In the data rows, 500 means zero.
Here are some points, each followed by its number:
[479 453 562 465 377 825 535 573 543 465 469 474 566 436 657 499 565 529 382
 518 785 498 563 348 739 807 434 705 586 611 434 939 393 480 489 691 467] 0
[469 586 454 679 651 386 573 377 743 803 455 840 596 410 426 487 396 409 644
 548 401 390 374 416 480 360 484 397 416 405 815 417 685 784 562 361 576] 1
[462 464 593 391 730 346 477 413 489 561 477 556 656 406 399 506 374 736 364
 408 384 433 369 714 452 423 465 427 390 419 660 470 411 441 418 376 434] 2
[763 385 728 752 851 249 583 375 442 591 493 583 773 382 495 433 418 640 894
 757 420 552 552 610 334 195 406 453 337 312 606 290 592 253 537 509 735] 3
[472 449 452 380 511 679 440 539 468 417 470 444 378 422 672 478 461 431 393
 426 747 700 644 422 435 818 476 712 557 619 404 819 388 434 391 782 418] 4
[479 533 409 362 341 360 407 384 775 387 453 459 408 410 405 446 401 442 427
 429 373 379 374 438 419 359 491 385 425 355 496 437 598 822 665 381 385] 5
[488 473 670 516 901 336 514 463 484 707 420 715 906 468 316 428 286 766 553
 489 375 359 405 740 503 397 568 443 383 348 645 435 500 464 517 451 364] 6
[497 461 450 358 772 375 488 403 463 544 567 549 720 406 503 458 367 792 384
 411 371 377 378 764 416 477 480 416 426 359 715 394 691 536 611 394 419] 7
[605 542 581 496 438 796 414 774 562 453 453 385 283 839 658 402 963 405 424
 474 368 653 607 393 591 594 628 519 958 765 419 543 353 642 262 564 376] 8
[487 461 470 387 367 723 421 560 467 461 493 430 399 556 633 464 596 392 422
 408 716 708 476 408 575 691 492 652 520 592 426 910 456 417 396 803 381] 9
[438 683 447 456 334 432 438 381 392 560 999 465 350 296 444 480 471 315 368
 533 414 413 355 332 622 350 443 418 498 286 472 533 620 628 382 264 302] 10
[672 422 371 550 171 959 279 478 425 367 387 389 406 487 337 528 775 360 349
 320 975 337 673 482 617 474 448 466 691 815 252 348 487 417 435 377 440] 11
[583 334 783 611 815 295 932 566 452 825 370 657 504 280 338 466 413 862 372
 393 491 619 413 784 415 339 479 516 371 425 708 474 493 342 422 230 424] 12
[460 441 447 367 357 664 410 999 471 380 451 391 394 759 492 489 697 425 408
 449 474 644 600 419 414 541 496 420 999 748 382 445 451 429 466 474 398] 13
[384 464 546 789 569 502 443 618 727 563 645 385 326 289 419 515 474 447 661
 491 300 432 256 386 472 308 550 279 524 375 434 406 464 680 934 519 741] 14
[632 488 778 699 668 416 567 563 477 731 388 711 791 463 457 501 320 488 510
 681 380 410 288 719 609 436 638 395 425 338 782 502 491 547 409 437 748] 15
[599 999 465 319 183 271 463 354 397 580 858 397 259 247 489 434 180 397 535
 395 468 302 566 645 601 251 438 472 519 288 699 409 776 674 475 489 373] 16
[533 493 496 389 458 837 441 448 398 496 440 484 390 489 665 444 682 413 384
 412 905 413 612 481 841 755 492 811 410 681 394 738 368 448 419 502 344] 17
[450 446 441 374 342 740 373 646 472 418 467 384 408 908 797 507 822 430 387
 409 663 533 565 438 745 770 497 572 679 692 433 490 418 461 401 510 384] 18
[467 429 385 184 259 567 507 489 538 341 362 382 418 674 999 603 499 432 477
 316 454 763 407 446 695 898 453 480 508 608 444 600 395 470 374 791 545] 19
[457 477 419 391 713 378 500 435 464 432 499 452 806 447 365 464 343 809 479
 435 351 399 390 810 436 377 443 380 392 383 576 392 423 430 565 364 535] 20
[438 559 465 475 352 975 456 862 448 434 431 290 460 701 469 541 693 382 424
 396 771 775 704 349 440 610 330 612 999 845 401 504 484 432 538 627 486] 21
[469 451 478 357 405 397 321 452 584 135 465 507 492 399 559 577 617 436 444
 477 510 869 733 536 422 811 538 476 491 725 417 677 507 526 551 712 364] 22
[468 603 428 424 386 376 392 380 481 421 552 417 509 426 378 453 356 408 418
 401 398 423 420 428 391 365 466 422 440 387 396 401 572 716 935 355 553] 23
[462 795 419 513 832 372 715 416 473 894 506 916 692 421 457 464 363 547 466
 423 376 375 364 514 416 455 485 391 396 360 875 486 828 723 599 385 448] 24
[752 445 715 746 431 424 468 423 627 449 500 388 427 383 412 621 385 477 743
 999 389 431 328 465 398 341 534 427 327 355 403 421 407 460 382 302 768] 25
[463 479 501 765 585 380 668 399 496 625 479 615 405 428 435 457 374 566 644
 564 405 381 387 540 414 328 501 400 405 454 688 381 445 646 581 386 765] 26
[459 569 397 999 523 498 647 631 709 490 480 790 593 495 413 480 445 354 810
 549 410 408 267 419 301 263 413 454 525 230 524 381 398 623 842 330 813] 27
[951 435 709 581 355 321 436 443 476 383 438 407 403 460 397 990 305 530 560
 746 418 345 408 612 387 386 457 439 403 321 487 372 426 518 362 398 527] 28
[592 476 477 457 196 700 384 704 515 362 542 384 404 715 590 608 999 438 406
 382 452 811 658 482 699 643 503 585 670 743 460 581 410 409 427 784 447] 29
New points follow, each followed by the numbers of its five nearest points above, looking only along the 3 directions in which the numbered points spread most, nearest first.
[477 441 462 396 356 824 423 527 477 482 489 494 412 421 572 472 458 428 417
 461 768 470 525 449 488 654 478 597 560 676 457 861 415 462 434 591 388] 22 19 9 4 0
[482 423 556 539 616 421 551 473 432 532 479 485 517 498 407 492 393 755 622
 338 409 531 400 729 284 543 379 501 488 338 843 441 654 756 456 457 605] 20 2 7 1 15
[469 841 469 372 343 382 409 389 458 379 949 392 419 417 389 444 350 425 410
 430 380 401 381 383 424 333 501 421 415 379 768 411 933 958 515 372 372] 16 10 5 23 1
[494 406 451 396 336 379 342 833 311 448 399 451 397 461 493 549 438 460 471
 518 374 711 641 352 365 254 596 460 535 561 486 524 495 409 336 740 373] 22 13 0 11 9
[517 348 738 770 687 462 981 332 466 830 521 650 686 413 498 427 385 728 705
 709 326 448 452 717 580 499 528 372 431 395 618 309 468 396 382 421 651] 15 3 12 6 20
[457 446 465 348 309 600 430 713 469 365 438 361 383 775 831 478 723 364 370
 411 627 734 572 400 475 838 483 586 708 628 424 545 397 433 414 655 351] 18 29 9 19 0
[478 591 531 585 809 513 625 579 407 488 621 418 954 376 333 522 183 741 522
 594 436 467 469 438 214 445 569 197 390 312 498 604 475 524 632 269 423] 20 15 1 2 26
[480 451 421 375 658 364 399 393 686 596 452 567 707 443 400 465 356 425 383
 404 372 394 375 412 432 357 476 401 425 376 507 403 521 547 779 417 496] 1 20 26 28 23
[436 481 443 338 608 332 442 463 642 528 416 582 664 458 441 521 387 422 369
 435 395 285 374 425 445 353 573 360 404 370 475 435 557 609 817 378 568] 1 23 5 26 28
[769 562 692 764 632 367 564 343 440 597 459 456 461 409 392 768 432 778 878
 905 351 380 487 757 372 337 526 353 401 419 404 285 462 343 340 355 934] 3 25 26 27 15
[460 480 461 391 365 409 400 637 444 390 487 376 391 623 668 495 509 447 396
 449 544 801 634 457 433 758 514 517 631 516 421 512 443 441 418 694 418] 22 9 0 19 4
[353 436 412 590 858 548 419 393 428 555 449 685 918 527 541 439 319 656 396
 486 566 446 366 774 359 500 432 494 369 428 676 399 542 503 582 488 400] 2 20 7 6 12
[547 339 552 426 339 824 347 673 465 480 434 452 403 500 255 518 813 548 496
 398 788 240 630 514 402 453 478 467 816 809 380 530 483 398 339 259 390] 13 11 8 22 29
[467 500 523 412 316 391 404 422 999 451 513 508 486 442 394 516 436 460 507
 736 443 355 379 467 409 272 512 370 419 300 378 445 331 351 461 417 552] 28 14 23 26 5
[501 426 937 681 683 409 828 390 482 672 472 746 644 413 423 489 387 588 712
 694 373 417 412 612 441 378 526 382 417 348 688 397 451 409 398 375 522] 15 3 12 6 20
[348 649 468 678 841 439 845 436 560 857 409 829 725 275 455 476 311 772 784
 651 557 349 476 418 386 378 492 489 351 515 390 396 420 632 766 380 634] 15 26 3 20 1
[449 609 369 723 418 313 576 405 533 478 361 586 391 471 320 418 401 519 654
 541 392 440 398 500 558 351 412 464 391 375 494 459 364 489 691 458 843] 28 26 14 25 1
[861 460 687 376 365 387 382 446 450 389 458 367 436 421 398 999 370 368 402
 587 325 434 444 439 409 313 496 357 466 353 388 425 426 467 426 355 439] 28 23 5 14 26
[411 548 623 736 771 564 868 377 318 826 459 954 672 377 431 507 320 722 759
 667 326 349 464 532 457 345 399 539 502 408 669 532 474 388 315 421 489] 15 12 6 20 3
[464 351 307 359 332 527 450 704 488 498 381 482 316 770 582 315 722 411 289
 400 326 760 548 363 511 591 444 397 961 735 340 687 446 417 328 820 310] 18 29 9 19 0
[597 556 396 730 523 244 632 524 431 346 514 460 646 362 262 625 177 712 787
 691 351 246 377 891 257 269 528 462 259 318 379 400 440 442 526 360 798] 26 1 3 15 28
[646 768 411 358 821 390 750 420 565 783 397 628 393 381 385 624 408 558 451
 471 356 463 395 433 473 449 479 392 322 203 737 447 865 716 573 374 454] 24 7 1 20 2
[526 362 408 358 277 452 441 777 398 451 472 448 406 540 688 521 398 442 421
 381 483 739 611 540 393 685 359 471 596 506 327 501 392 363 334 625 414] 22 0 9 4 19
[806 380 705 617 610 348 434 428 566 504 491 510 464 468 382 557 355 391 494
 956 399 197 368 600 502 354 474 433 426 504 342 384 303 443 303 362 551] 28 26 25 27 1
[477 672 442 553 719 400 486 398 690 913 443 913 571 410 403 469 347 455 427
 447 413 420 352 417 407 358 502 397 399 360 734 417 672 698 587 411 512] 1 24 20 7 26
[443 635 694 575 695 383 698 402 479 912 488 951 633 399 405 458 361 439 471
 426 402 391 403 414 402 356 483 422 404 379 810 416 608 507 398 376 493] 20 7 24 2 6
[723 485 610 771 656 489 723 294 606 467 587 413 598 316 429 579 504 770 804
 833 278 408 400 688 427 449 516 517 544 396 333 426 415 468 679 418 966] 25 26 27 28 3
[418 447 487 820 479 336 601 518 531 443 428 438 498 456 441 434 562 520 910
 633 323 314 375 512 414 329 564 407 529 420 550 465 518 537 697 374 816] 25 27 28 14 26
[488 416 417 445 493 334 682 484 225 293 348 583 420 418 354 409 364 906 323
 344 466 525 340 794 552 304 622 529 347 201 574 465 420 325 378 480 479] 2 20 7 6 24
[983 205 627 497 870 469 589 403 199 309 429 317 609 297 352 718 181 632 549
 670 421 333 264 802 490 345 556 385 407 277 505 442 396 436 516 489 585] 15 20 3 26 6
[999 463 631 580 377 370 440 395 449 385 463 410 404 402 389 882 372 419 532
 770 395 390 395 462 428 344 480 405 417 371 409 382 434 429 406 381 591] 28 14 25 26 27
[462 469 462 485 636 395 448 388 499 457 483 434 748 522 422 444 358 652 659
 494 401 320 461 647 422 289 497 360 401 352 598 384 609 528 761 396 659] 1 26 20 28 15
[503 463 485 385 373 338 393 723 443 312 507 440 398 506 495 467 373 367 373
 498 439 765 605 428 410 641 511 438 663 480 356 472 438 380 413 600 384] 22 0 9 19 11
[459 870 479 364 377 382 354 408 497 534 816 533 426 374 460 482 383 455 396
 459 372 435 390 428 451 347 476 390 400 365 809 395 999 892 492 343 387] 16 10 5 23 1
[400 682 435 371 381 354 410 612 455 424 582 449 298 771 589 532 555 323 428
 517 603 741 735 350 665 735 414 642 528 403 319 537 270 384 413 576 408] 22 19 9 0 4
[481 402 324 476 346 325 344 532 883 429 570 477 460 634 375 507 404 480 587
 565 213 342 366 429 448 270 425 289 417 486 427 182 460 677 594 524 576] 14 28 23 5 25
[455 398 495 351 347 770 465 340 428 374 551 354 377 430 608 453 714 411 427
 468 665 407 609 442 795 666 530 637 502 742 409 451 450 380 420 456 432] 22 19 9 0 4
[404 488 638 820 590 422 639 390 729 727 502 717 679 439 422 500 323 416 755
 820 360 365 408 405 405 348 500 381 383 357 406 443 454 480 363 383 633] 26 25 28 1 27
[470 457 442 379 349 629 414 642 456 378 473 393 367 480 466 468 773 420 406
 421 573 769 925 429 608 633 483 695 672 801 398 523 428 460 397 731 417] 18 29 9 19 0
[421 424 514 466 319 638 394 706 483 472 439 398 426 664 453 465 758 489 418
 450 608 521 722 382 658 563 496 504 726 773 355 434 423 405 385 569 582] 13 8 11 29 18
[549 457 491 715 345 376 579 428 494 381 423 283 336 396 475 516 443 787 775
 542 348 344 404 687 350 438 527 445 464 344 367 377 387 414 541 406 826] 28 25 26 14 27
[469 588 443 473 554 365 407 420 647 809 490 797 602 420 418 464 371 422 397
 430 377 376 391 433 426 335 492 410 409 361 578 407 553 521 556 384 370] 1 20 7 24 2
[450 451 452 487 358 963 418 673 447 404 478 394 389 572 580 475 711 418 395
 441 870 382 676 399 687 610 491 685 672 883 420 690 430 429 399 553 396] 18 29 9 21 8
[467 410 408 906 582 271 629 494 653 401 577 553 525 524 415 380 466 540 678
 749 442 453 340 554 442 300 542 368 357 387 288 335 459 354 434 474 910] 25 27 28 26 14
[526 462 816 855 863 496 860 349 490 859 594 752 355 485 327 559 437 636 845
 630 553 514 260 731 418 296 517 241 581 415 564 514 448 256 484 283 736] 3 15 26 25 12
[508 406 457 391 311 583 397 367 467 363 552 321 461 481 355 557 442 362 487
 409 477 676 744 469 650 626 531 791 325 496 347 824 392 429 412 733 409] 22 19 9 4 0
[493 449 478 374 342 685 413 622 455 362 473 394 349 523 626 495 747 419 395
 481 512 707 723 486 756 629 473 528 656 891 410 435 453 475 439 745 392] 18 29 9 19 0
[470 480 468 402 362 513 414 568 441 404 513 372 438 456 500 468 501 414 393
 404 475 835 544 402 467 621 500 556 547 559 393 838 455 423 389 893 384] 22 19 9 4 0
[489 459 448 498 346 840 415 833 459 380 456 409 430 605 385 451 670 411 408
 472 717 430 859 419 397 518 467 543 805 842 370 502 396 431 396 442 487] 13 8 11 29 21
[390 776 547 278 588 325 461 391 427 921 464 836 764 438 401 512 253 418 479
 455 401 281 367 458 473 271 426 396 395 326 732 508 835 652 284 337 393] 24 7 20 2 1
[465 442 481 419 334 668 391 461 461 445 503 437 392 446 570 418 456 410 374
 433 682 610 429 435 565 629 468 635 472 569 431 994 467 432 380 711 406] 22 19 9 4 17
[454 790 578 702 748 393 734 345 480 915 514 929 655 452 374 535 382 501 717
 418 477 350 318 453 472 327 561 377 405 380 751 354 535 498 554 379 538] 1 20 15 26 24
[475 439 451 402 322 849 402 432 488 426 484 381 375 454 378 452 593 404 416
 416 748 375 693 384 689 510 479 786 427 753 361 450 457 457 387 455 364] 22 19 9 0 11
[509 461 448 401 307 422 384 478 450 348 462 315 443 627 657 500 416 349 349
 415 575 439 413 492 380 714 481 380 419 378 410 438 377 422 420 459 410] 22 19 9 0 4
[442 436 539 400 383 500 365 419 501 454 464 324 422 651 712 553 481 465 448
 461 365 625 426 463 689 617 516 377 395 442 438 705 435 397 360 630 299] 22 4 19 0 9
